(in the rows, 128 means zero)
The rows of D fall into several groups, which share some directions, and each row is roughly a mix of its group's hidden directions.
D (136 x 11):
[[132 105 154  82 118 123 152  97 121 152 107]
 [141 120 123  90 149 128 134 140 165  97  92]
 [143 124 101 137 139 145 158  81 158 110 136]
 [141 141 168  80 148 115 121 145 116 149 115]
 [139 123  84 121 136 104  90 102 127 146 155]
 [135 102 128 131 119 139 118 156 178  97 102]
 [155 141 125 134 184 134 117 163 124 123 107]
 [122 141 130 132 132 147 177  91 123 158 101]
 [141 109 107 154 119 125 106  79 140 112 158]
 [128 116 107 117 168 146 138  82 102 148 136]
 [121 123 141 138  87 103 116 172 150 108 147]
 [142  97 123 126 121 128 137 161 159 101  85]
 [102 170 111 121 119 135 114 162 153 151 105]
 [117 118 117 147 117 167 116 102 166  93 138]
 [154 158 116 132 177 121 121 105 128 131 163]
 [141 124 144 121 151 134 104 110 161 111 179]
 [117 136 108 126  88 134 126 158  83 156 130]
 [130 144 166 149 112 161 142 152 118  96 103]
 [ 84 140 152 138 146 169 120 135 159 136 122]
 [137 130 110 124 133  95  79 111 152 110 157]
 [135 154 129 114 144 112 100 115 188 124 128]
 [137 127 140 172 114 167 137 164 103 128 120]
 [131 116 127 111 178 145 166  96 131 125 110]
 [100 157 151 108 114 134 104 100 132 106  92]
 [134 120 133 118 170 109 121  85 164 108 135]
 [119 145 128 180 125 129 125 102 104  91 144]
 [127 129 146 135 172 137 172 111 120 149  99]
 [130 153 116 127 145 110 151  99  98 159 165]
 [100 130 121 164 105 160 112 101  95 116 134]
 [112 115 144 147 161 151 111 101 153  98 157]
 [126 156 117 127 143 105 143 102  89 161 157]
 [135  78  99 110 166 141 136 112 125 126 145]
 [132 115 154 129 104 118 134 147  80 164 148]
 [157 134 117  97  79 100 138 138 127 151 120]
 [141 123 119 104 160  99 107  81 151 126 137]
 [129 148 134 123 128 124  90 111 189 121 134]
 [164 105 112 116 101  82 126 121 100 120 129]
 [118 126  76 136 138 131 165 104 105 114 149]
 [142 147 121 130 138 111 111 105 192 127 130]
 [154 111 140 128 146 147 144 135 188 113 122]
 [139 144  72 150 133 112 126 135 112  92 124]
 [152 104 140  91 138 154 125 126  94 161 112]
 [106 153 129 140  67 117 104 145 135 127 128]
 [127 111 145 138 161 145 110 107 150  94 166]
 [120 117  98  99  91 143  98  96 139 107 130]
 [123 131 104 117 116 128 124 155  79 172 132]
 [168 138  86 128 122  94 128 108 119 111 152]
 [ 97 136 166 131 153 158 118 115 156 155 138]
 [124 141 140 137 133 142 183 106 123 163 104]
 [129 120 115 156 107 115 152 119  86 158 160]
 [173 158 105  96 120  98 131 140 122 147 134]
 [117 120 135 139  98 130 131 123  67 150 149]
 [ 93 118 126 108 159 122 133 104 101 131 172]
 [141 120 122 120 198 142 134 118 118 127 108]
 [ 91 155 146 118 158 131 155 108 133 114  93]
 [129 120 124 130 132 139 110 140 195 100 125]
 [157 154 150 150 148 134 162 140 132 146  90]
 [148 108  91 135 109 104 131 137 100  86 116]
 [166 112 137 135 140 137 153 119 182 123 113]
 [133 114 127  84 124 131 136 167 150 166 111]
 [153 138 149 149 165 116 118 177 131 121 109]
 [121  80 111 134 101 122 121 167 155 115 124]
 [135 135 141 147 105 101  97 177 128 121 155]
 [143 132 118 138 141 148 137  86 181 113 139]
 [160 149  74 129 111  96 136 125 116 116 131]
 [119 159 149  97 168  99 130 111 137 107 110]
 [140 171 142  96 117  94 110 127 128 131  93]
 [105 133 105 165 166 143 112 133 124  89 130]
 [139  95 100 116 163 128  93 144 139  96 129]
 [122 130  90 146 137 135 165  93  99 126 151]
 [127 121 141 139 168 145 109 104 151 101 168]
 [117 115 167 102  93 147 146 139 144 158 110]
 [115 111  97 174 104 155 134 108 128 102 132]
 [141 141 176 156 136 101 135 160 141 117 110]
 [126 110  85 166 106 135 138 108 155 103 131]
 [131 123 105  99 126 126 120 167 110 179 125]
 [130 112  92 117  86 132  92 119 122 129 162]
 [163 109  97 122 100 100 141 130 105  95 120]
 [141 112  83 106 117 143  85 119 140 102 128]
 [130 153 146  83 167 107 123 116 111 131 105]
 [167 122 142 133 171 139 161 135 138 131  97]
 [ 86 143 151 136 149 168 117 135 162 136 125]
 [147 133 160 132 156 124 129 109 174  97 109]
 [146 116 132 111 192 138 141 103 118 121 131]
 [136 122 131  89 135 127 112 139 177  99 102]
 [116 110 109 119 139 144 159  78 110 154 142]
 [158 143 131 148 167 135 107 168 152 133 112]
 [119 104 146 138  88 136 170 108 111 152 115]
 [126 127 115 127 149 150 168  83 123 151 102]
 [131 114 123  95 103 142 133 175 137 164 115]
 [130 104  90 146 129 152 162 113 133  91 110]
 [104 130 111 126  87 132 134 127  73 138 143]
 [ 91 122 172 125 140 167 128 140 147 144 115]
 [169 124 120 149  80 133 123 146 151 136 104]
 [105 167 150  99 102 100 141 135 131 111 102]
 [137  89 106 164 135 147 122  99 126 129 164]
 [ 96 149 161  96 133 128 101 108 127  97 111]
 [125 139 132 158 113 146 102  86 165 126 152]
 [143 121 130 143 185 126 120 122 171 111 134]
 [163 152 127 126 177 122  90 130 123 133 113]
 [125  97 121 118  76 117 134 149 119 110  94]
 [150 128 136 153 181 134 115 127 165 108 127]
 [155 161  87 112  97 105 142 142 126 142 117]
 [125 119 173  98 141 131  99 113 163 146 141]
 [117 129 162  85 119 143 152 128  92 130 103]
 [118 169 135  92 103  93 122 126 108 133 105]
 [164 154 156 138 157 134 170 129 125 145 113]
 [109 143 147 134 135 140 179 109 123 156  96]
 [109 106 115 133 125 138 176  98 117 166 134]
 [142 181  82 126 132 109 128 129 129 148 121]
 [118  95  97 110 152 149 156 111 111 153 149]
 [141 175  76 130 118 104 127 134 127 140 121]
 [137 135  95 107 126 157 105 105 143 110  85]
 [123 164 149 155  80 123 142 126 130 151 107]
 [141 121 100 163  84 149 106 150 124 135 143]
 [134 115 178 123 108 141  95 154 146 129 104]
 [129 128 174 118 123 135 118 147  83 146  98]
 [ 92 113 175 126 139 158 124 149 128 147 108]
 [109 146 152 152 102 121 177 129 130 157 116]
 [118  96 132 122 110 152 146 148  74 115 116]
 [141 130  85 131 146 110 148 117 177 110 121]
 [146 160  99 103  94 100 127 140 137 155 114]
 [118 144 151  81 153 103 133 100 143 108 113]
 [126  97 120 125 171 115 122 114 108 126 176]
 [106 140 139 112 116 160 115 145 185 121 127]
 [128 109  77 102 135 155 119  90 128 122 126]
 [113 124 156 128 102 136 114 135  72 150 146]
 [126 150 173  98 124 136  85 109 140 139 137]
 [113 181  95 148 155 141 133 117 140 141 121]
 [137 111 112 148 133 120 109  78 155 103 154]
 [ 89 162 138  98 114 108 149 157 116 122 113]
 [130 138 105 137 147 115 123 183 144 165 126]
 [139 141  77 144 108 106 143 144  96 117 110]
 [ 94  89 159 152 131 162 134 122 129 104 123]
 [124 105 112 175  90 151 139 150 134 135 146]
 [123 147 110 142 138 103 148 119  87 163 160]]
Each list below has one row that fits no group; the rest each fit one group, if only roughly. Name that row.
  Q_400: [163 109 138 118 134 120 147 150 139 124  72]
  Q_648: [165 107 114 139 134 118  97 143 153  89 108]
  Q_979: [ 95 162 138 139  76 132 137 131 119 150 140]
  Q_470: [144  91 141 157 143 157 138 100 151 101 139]
  Q_404: [168 151 104 122 148  90 118 103 115 128 150]
  Q_149: [115 122 148  81 129 108 145  80 138 121 123]
  Q_684: [148 120  97 120 146 126 147 101 177 107 145]
  Q_939: [124 154  93 135 139 129 127 165 158 163 108]
  Q_295: [127 109 123 134  84 116 118 168 157  97 132]
  Q_932: [141 144 125 130 173 143 148  97  98 160 125]
  Q_753: [125 151 157  97 114 109 139 101 150  93 107]
  Q_485: [140 166  88 154 151 110 135 105 107 141 134]
  Q_215: [ 90 138 112 143  95 114 151 126 148  92 150]
  Q_59: [168 112  98 128 121 105 143 133  94  92 132]
  Q_417: [147  99  96 146 105 118 148 164 148 129 154]
 => Q_939
  Q_66: [153 127 121 130  94 119  84 163 145 104 132]
  Q_910: [109 161 119 119 136 126 119  87  79 136 133]
  Q_439: [170 157 104 117 135  86 119 125 113 138 149]
  Q_565: [103 133 158 123  99 139  74 142 116 123 115]
  Q_571: [164  99 102 115  90 101 109 135 132 136 147]
  Q_831: [153 155  75 123 123 101 128 154 120 114 122]
  Q_369: [162 142  98 138 144  92 135 109  91 135 145]
  Q_427: [109 165 147 141  71 118 137 120 120 143 131]
  Q_607: [149 141 125 127 166 113  94  87 142 103 131]
  Q_262: [122 126 150  77 139 106 146  93 135 132 103]
  Q_804: [111 136 119 118 101 135 139 182 101 157 121]
 => Q_571
  Q_416: [145 175 113  99 128 135 132 150 161 155 119]
  Q_673: [143 133 134 122 123 126 108  86 186 123 138]
  Q_62: [129 114 132 144  81 110 140 173 126 104 114]
  Q_492: [122 144 163 139 176 120 166 143 116 139 119]
  Q_742: [ 98 153 154 140 161 123 163 119 125 129  93]
  Q_322: [128 159 119 133  68 126 114  98 132 138 116]
  Q_539: [115 121 131 114 119 131 136 136  56 140 126]
  Q_210: [141 122  87 123 155 131 177 106 148 118 131]
  Q_311: [169 161 103 109 140  99 131 145 102 144 127]
  Q_461: [160 110 125 124 115 120  85 164 142  98 140]
 => Q_62
  Q_386: [134 121 123 114 173 134 157  91 142 158 110]
  Q_501: [154 108 122 149 131 140 108  75 145 108 146]
  Q_284: [132 125 118 164 107 156 128 178 120 156 129]
  Q_919: [142 127 125 105 166 115 146 168 162 118 105]
  Q_989: [160 121 126 155 137 132  98  81 148 105 139]
  Q_192: [140 115 130 127 149 122 115  65 144 101 135]
  Q_370: [137 141 114 131  71 137 104  90 124 141 136]
  Q_477: [145 109  98 167 120 142 103 140  99 151 152]
  Q_615: [ 89 102 109 121  98 130 154 118 103 141 159]
  Q_42: [139 137  93 121 151 113 148  89 167 118 142]
 => Q_386
  Q_653: [107 107 162 143  96 148 137 137 114  90 106]
  Q_746: [148 103 169 114 119 140 116 153 172 125 119]
  Q_850: [133 151 130 132 171 144 137  92  98 160 127]
  Q_541: [139 143 130 112 168 104 110  79 135 106 128]
  Q_285: [134 103 134 140  95 116 141 180 159 134 126]
  Q_397: [154 158  89 123 133  88 106 105 134 140 136]
  Q_368: [147 132 123 122 151 129  87 170 143  92 118]
  Q_315: [135 113 179  92 122 143 113 148 114 125  99]
  Q_799: [167 146  98 128 152  91 122 112 101 132 144]
  Q_135: [119 130 131 123 145 106 125  79 159  90 142]
  Q_816: [132 160 150  97 145 130 110 124 167 152 156]
 => Q_653
  Q_797: [ 98 151 163 142 146 113 162 137 137 117  95]
  Q_900: [124 107 116 137 110 132 110 165 166  94 102]
  Q_238: [125 159 156 112  98 124 132 127 145  84  98]
  Q_372: [138 143 151 146 103 105 102 163 151  94 121]
  Q_612: [107 140 139 137  64 103 140 130 143 128 138]
  Q_13: [152 122 165 111 134 103 127 169 152 157 122]
  Q_617: [139 139 128 121 133 125 154  98 192 125 128]
  Q_813: [112 146 147 150  79 110 163 144 135 143 135]
  Q_988: [ 90 139 131 108 137 127 157 168  93 146 126]
  Q_634: [124 126 131 169 106 140 143 106  90 154 156]
 => Q_617
  Q_871: [117 159 128 135  88 142 155  90 129 154 113]
  Q_792: [123 158 154 140  86 100 112 160 141 113 127]
  Q_700: [135 101 112 152  98 158 119 138  92 160 142]
  Q_795: [100 162 140 148  89 121 141 151 135  97 114]
  Q_690: [ 95  97 176 137 129 151 127 105 148 134 132]
  Q_657: [102 138 147 132 105 123  99 141  73 143 127]
  Q_791: [139 154 129 125 167 143 148  95  98 160 128]
  Q_921: [151 149 137 155 149 119 148 182 134 138 111]
  Q_650: [133 114 113 123 162 174 107  88 132 121 118]
  Q_949: [113 125 143 151  94 141 112  95  96 144 160]
 => Q_650
  Q_36: [112 162 126 124 136 120 128  83  82 145 134]
  Q_179: [120 121  90 172 164 147 122 105 138 131 143]
  Q_325: [142 148 155  96 116 114 125  97 159 103 102]
  Q_371: [140 173 140 140 152 143 151 119 114 157  95]
  Q_403: [118 145 112 131  83 123 130 176 120 157 125]
  Q_219: [149 115 100 124  83 132  85 136 145 110 125]
  Q_441: [124 137  73 153 134 113 149 106 150 125 150]
  Q_781: [124 147 125 114 167 140 121  73 103 131 133]
  Q_114: [118  95 124 159 133 135 144 138  79  98 118]
  Q_309: [157 122 139 146 165 134 108  82 130 101 136]
  Q_449: [132  98 136 106 173 129 137  80 133 125 136]
 => Q_179
  Q_865: [ 97 137 126  78 128  90 138 100 133 119 132]
  Q_226: [143 119 109 143 130 157 141  88 169 103 117]
  Q_543: [138 105 143 114 148 126 123  66 129 102 129]
  Q_625: [144 160 161 141 132 104 117 175 143 115 116]
  Q_355: [139 109 149 136 112 137 117 167 140 110  78]
  Q_197: [143 107 129 133 159 126 119  69 135 101 136]
  Q_732: [108 150 110 137 126 129 109 107 136 125 189]
  Q_442: [119 129 155 156 147 128 111  90 154  89 132]
  Q_119: [132 137 107 145 170 135  99 146 133  84 141]
  Q_694: [175 149  88 112 134 101 128 144 109 120 129]
 => Q_442
  Q_164: [141 150 149 151 123 110 123 181 157 114 116]
  Q_708: [158 111 129 126 166 130 108  79 139 110 135]
  Q_996: [130 128 156  94 143 129 110 155 156 114  86]
  Q_201: [102  99 156 144 118 168 162 136 122 123 106]
  Q_942: [ 95 111 143 116 147 165 124 109 137 171 140]
  Q_177: [125  84 136 148 146 152 150  96 144 110 152]
  Q_866: [124 106  96 136  89 117 135 146 112  86 110]
  Q_531: [107 166 132 134  68 130 117 115 127 141 122]
  Q_847: [118 132 122 106 111 133 136 185 117 166 117]
  Q_826: [112 142 164 139 184 117 152 130 116 134 118]
 => Q_942
